(in the rows, 128 means zero)
Rotation paths and how fast each direction turns (degrees per step):
Each turn is a multiple of 5 degrees from 10 to 175, or 0.
Each row of a path follows its step; steps can be skipped.
Rotation 1:
step 0: [127 132 135 116 123 142 126 130 124 138 130 124 124 130 121 125 134 136
 115 135 126 126 132 129 123 125 134 132 120 112 116 118 143 135 120 132
 124 126 129 125 137 129]
step 1: [123 135 129 129 119 134 128 126 135 132 135 125 144 130 125 134 125 130
 116 125 133 129 135 125 139 130 119 122 136 125 121 134 131 136 130 118
 141 114 130 133 143 125]
step 2: [131 133 133 136 138 128 138 128 122 140 128 127 141 132 127 122 135 119
 120 124 126 131 138 116 124 124 119 125 120 117 123 124 118 122 137 134
 123 118 126 128 124 118]
step 3: [128 131 130 123 136 128 132 127 119 138 133 115 120 129 133 130 127 127
 116 135 142 121 124 136 127 125 128 124 115 128 118 139 135 123 147 128
 131 128 135 130 130 130]
step 5: [142 133 126 122 131 138 140 128 126 132 126 118 143 125 127 133 121 136
 123 124 121 115 124 131 127 128 122 135 130 122 121 132 123 141 126 139
 130 116 129 120 124 132]
step 6: [132 125 134 124 120 122 140 121 126 136 137 117 130 129 132 127 128 121
 129 133 131 131 133 125 116 131 125 148 131 122 121 125 135 127 131 121
 141 114 130 138 124 123]
step 7: [133 135 130 137 128 122 136 115 134 141 134 134 136 130 136 130 148 136
 126 125 136 121 133 127 119 124 126 127 129 122 119 139 136 132 129 124
 123 135 136 127 131 132]
step 8: [139 126 128 132 129 134 126 127 138 133 124 120 132 134 127 133 133 127
 113 126 136 129 120 121 115 128 129 118 115 134 118 121 133 139 124 139
 133 123 131 140 125 129]
step 9: [121 119 138 118 133 138 131 126 131 121 137 129 123 123 131 132 131 125
 122 124 135 131 129 124 122 134 119 132 127 115 116 129 118 139 130 135
 137 123 146 123 136 126]
step 10: [132 139 131 118 124 123 138 136 131 135 128 123 141 128 144 127 121 135
 127 129 124 141 133 125 130 129 128 129 121 120 112 129 121 130 130 122
 120 131 139 139 131 129]
step 12: [121 142 121 122 123 124 120 122 123 131 120 122 130 116 134 126 145 128
 128 133 142 124 124 120 122 119 121 132 127 131 120 126 120 129 129 137
 131 112 132 131 131 134]
[126 131 128 127 130 128 129 129 126 126 129 129 127 126 133 128 126 129
 128 128 127 126 126 127 132 127 127 126 124 128 129 126 125 125 133 129
 127 125 126 129 130 128] -> 45
[126 126 126 127 131 127 130 127 128 129 128 133 128 128 128 128 129 127
 127 126 126 124 128 127 126 127 128 131 129 123 129 125 130 127 129 131
 127 131 129 123 132 128] -> 160
Rotation 2:
step 0: [138 128 126 132 134 118 145 128 118 128 133 129 122 127 137 127 135 118
 123 147 131 125 123 121 127 136 136 112 133 133 127 130 128 137 129 122
 125 132 118 138 128 123]
step 2: [132 143 113 125 133 129 119 123 137 135 130 129 118 133 123 137 128 128
 122 120 123 124 128 135 132 138 133 117 130 131 133 121 135 124 138 128
 119 123 113 127 117 137]
step 3: [124 134 134 130 122 135 122 125 116 135 130 134 109 135 136 130 146 123
 124 120 131 134 141 131 119 132 131 127 132 130 136 135 118 124 128 124
 130 134 127 143 130 132]
step 4: [138 142 127 119 125 126 144 134 128 127 134 126 118 119 116 131 134 121
 127 121 124 115 131 129 129 124 128 120 119 119 129 132 120 145 126 126
 132 130 139 132 125 126]
step 5: [123 140 125 128 145 131 139 131 121 122 123 126 137 125 129 120 137 123
 118 135 118 126 127 131 132 141 139 117 129 127 126 137 129 123 122 127
 120 142 118 129 126 126]
step 6: [125 128 122 129 119 122 126 117 123 137 131 125 132 127 125 127 140 126
 105 132 122 125 126 133 133 122 111 129 134 135 147 129 130 136 130 131
 122 134 122 128 124 131]
step 7: [138 132 131 117 117 120 133 121 126 131 128 133 112 129 118 134 127 128
 136 130 128 130 122 133 137 130 138 111 135 132 137 125 133 119 135 123
 121 129 116 137 121 131]
step 8: [121 138 127 113 124 135 120 126 120 131 128 131 107 131 126 127 132 117
 130 130 130 120 141 129 120 133 124 132 125 134 119 139 133 132 118 131
 118 136 124 134 136 133]
step 10: [129 130 129 138 130 131 137 124 114 123 130 120 124 117 137 121 136 124
 122 127 123 121 134 135 141 143 138 128 134 124 140 131 118 126 131 133
 124 132 118 141 130 121]
step 11: [135 139 135 114 132 131 121 128 134 130 127 127 128 119 116 138 133 125
 113 134 131 123 135 135 136 132 112 121 131 129 140 121 117 136 127 130
 125 134 123 126 118 133]
step 12: [124 140 133 129 131 123 131 124 121 128 131 130 116 143 125 135 138 130
 131 126 124 123 124 125 125 127 132 115 124 131 133 133 134 119 132 115
 128 143 112 125 116 135]
[127 129 126 132 127 129 131 133 127 128 127 129 132 127 128 127 127 127
 127 130 127 124 129 122 128 127 130 128 124 128 127 130 131 130 126 127
 125 127 127 128 129 128] -> 85
Rotation 3:
step 0: [124 123 126 125 135 123 121 114 141 133 129 122 133 129 124 143 112 126
 133 139 130 128 129 116 126 128 119 141 126 121 133 127 117 128 123 131
 134 122 121 116 125 131]
step 2: [122 134 108 115 124 144 131 127 123 137 127 130 128 130 131 136 130 128
 128 137 121 129 126 138 132 116 127 125 129 130 136 126 133 127 129 129
 120 118 130 146 133 126]
step 3: [128 119 127 124 123 121 136 128 126 124 125 133 128 112 130 135 127 128
 117 125 130 139 136 121 135 132 128 129 129 109 125 138 145 125 125 116
 131 118 123 132 130 127]
step 4: [145 140 125 136 133 121 138 129 122 126 126 128 127 125 124 118 127 130
 124 119 127 136 127 134 140 125 117 143 122 131 137 123 116 123 123 119
 133 125 132 121 125 135]
step 5: [126 123 125 119 133 139 120 140 136 121 136 130 124 125 125 131 132 122
 138 132 131 132 144 130 131 120 134 127 135 130 129 127 119 124 115 126
 133 140 132 120 121 143]
step 6: [123 131 140 119 133 130 124 132 128 130 139 113 117 127 122 132 128 135
 128 125 131 125 129 137 138 144 123 121 125 129 133 132 137 127 136 129
 130 136 130 138 114 121]
step 7: [116 126 122 118 138 115 133 118 131 128 123 120 133 125 122 120 121 134
 130 133 126 121 118 116 132 112 127 128 129 125 127 123 126 111 126 129
 133 129 127 134 125 115]
step 8: [127 128 131 133 130 132 124 131 128 128 140 137 127 122 125 114 122 126
 128 129 133 115 126 122 122 130 133 132 136 124 118 126 130 126 134 104
 117 115 138 124 131 128]
step 9: [130 128 123 119 121 127 133 122 110 126 131 131 124 137 135 136 134 124
 128 135 117 126 118 144 136 127 127 124 134 139 119 120 125 134 131 119
 131 123 135 119 122 132]
step 10: [128 127 130 129 128 118 145 128 134 125 127 121 128 132 117 135 130 122
 134 133 129 137 135 127 139 123 145 121 135 120 127 131 140 133 134 128
 125 135 115 117 136 131]
step 12: [145 126 126 123 130 133 109 124 135 125 130 135 132 130 138 122 125 134
 139 132 124 119 124 128 128 120 128 121 141 128 132 126 134 124 112 131
 133 139 128 124 131 125]
[130 127 130 129 129 128 129 132 129 129 128 130 127 131 126 124 126 129
 127 127 128 126 130 129 130 130 130 128 128 126 130 133 133 129 126 128
 123 129 130 125 129 126] -> 160
[134 128 126 127 128 130 129 128 128 128 124 130 129 128 126 127 130 128
 131 125 128 131 130 127 128 129 125 125 126 127 131 129 129 129 124 125
 130 130 127 133 128 130] -> 40
[128 128 125 127 123 133 125 131 128 128 129 129 124 126 126 128 129 129
 128 133 125 128 128 128 126 132 126 126 129 127 127 128 127 128 126 128
 128 128 131 127 129 127] -> 115
[126 126 129 126 127 129 129 132 126 129 127 129 130 130 129 133 130 128
 130 128 127 131 127 128 130 130 129 127 131 129 131 132 128 126 133 127
 129 129 126 129 128 124] -> 100
Rotation 4:
step 1: [130 137 127 131 120 126 126 133 120 129 123 130 129 124 125 135 121 126
 120 135 132 132 132 127 120 122 132 146 119 136 137 122 122 138 131 137
 122 130 131 123 126 120]
step 2: [127 132 128 142 118 128 119 130 124 116 126 139 122 135 143 124 130 139
 127 117 126 125 127 127 126 122 132 132 125 131 132 128 126 130 120 131
 128 135 129 131 132 117]
step 3: [142 125 136 129 125 129 122 133 133 118 120 124 111 118 134 131 133 134
 126 131 128 128 121 132 121 125 124 136 119 131 128 127 127 130 126 132
 136 120 120 123 135 125]
step 4: [127 133 133 134 122 127 131 116 123 133 115 133 133 132 130 133 131 132
 118 133 126 132 131 128 122 119 115 143 116 130 135 134 131 130 129 133
 133 133 128 121 133 125]
step 5: [123 136 133 140 121 121 134 131 134 122 124 137 126 130 141 133 129 129
 131 120 137 126 126 128 115 126 121 128 121 121 126 130 127 130 111 137
 122 126 126 128 129 124]
step 6: [136 127 121 123 125 119 123 136 131 125 119 131 124 122 138 121 133 122
 125 132 129 140 117 129 126 120 119 130 121 129 136 126 117 132 126 138
 127 124 120 118 128 125]
step 7: [127 126 127 120 119 132 119 133 125 129 120 148 137 136 133 133 128 129
 124 129 119 129 136 125 127 120 124 137 118 126 129 135 129 130 120 138
 138 124 128 125 131 131]
step 9: [131 126 122 130 125 113 119 139 118 126 121 126 127 129 131 126 122 123
 120 135 130 119 123 137 116 116 127 133 123 129 139 126 127 124 131 137
 130 132 126 120 128 125]
step 10: [131 124 129 130 114 131 117 131 119 126 131 142 125 127 133 136 120 125
 122 116 127 133 128 128 123 127 127 136 123 121 129 134 123 121 125 133
 133 130 132 127 141 118]
step 11: [135 123 134 129 139 124 129 127 125 119 134 137 119 126 132 125 130 133
 128 133 128 129 119 131 117 126 121 140 118 119 134 122 126 129 118 123
 138 127 120 132 132 122]
step 12: [129 134 119 130 126 132 130 129 122 127 120 141 118 125 123 136 127 122
 120 139 134 125 129 131 116 122 118 138 115 132 135 124 133 124 131 135
 124 124 131 124 124 125]
[125 128 130 128 129 124 130 127 126 133 126 127 127 125 128 127 126 126
 126 125 130 130 126 127 125 130 126 129 129 123 126 129 127 126 126 125
 128 129 127 127 131 128] -> 65
[125 131 130 131 130 127 131 129 129 129 130 130 129 129 124 129 131 128
 128 128 128 126 129 129 126 130 128 135 130 127 131 125 129 128 128 128
 126 129 127 127 127 132] -> 100
[125 131 128 131 129 129 133 125 125 127 128 124 130 129 126 129 125 126
 127 131 128 127 130 129 124 127 127 125 124 129 128 127 128 129 126 129
 128 127 128 129 124 126] -> 95
[130 127 127 131 129 123 128 129 130 126 127 127 126 128 125 130 130 127
 127 129 131 130 126 126 129 130 131 124 128 128 131 126 129 130 125 128
 133 127 125 131 129 129] -> 130
[124 127 129 128 126 130 126 124 129 128 127 130 129 134 128 130 128 129
 126 125 130 130 125 128 129 128 132 129 128 126 128 130 129 126 127 128
 128 126 131 129 126 127] -> 130
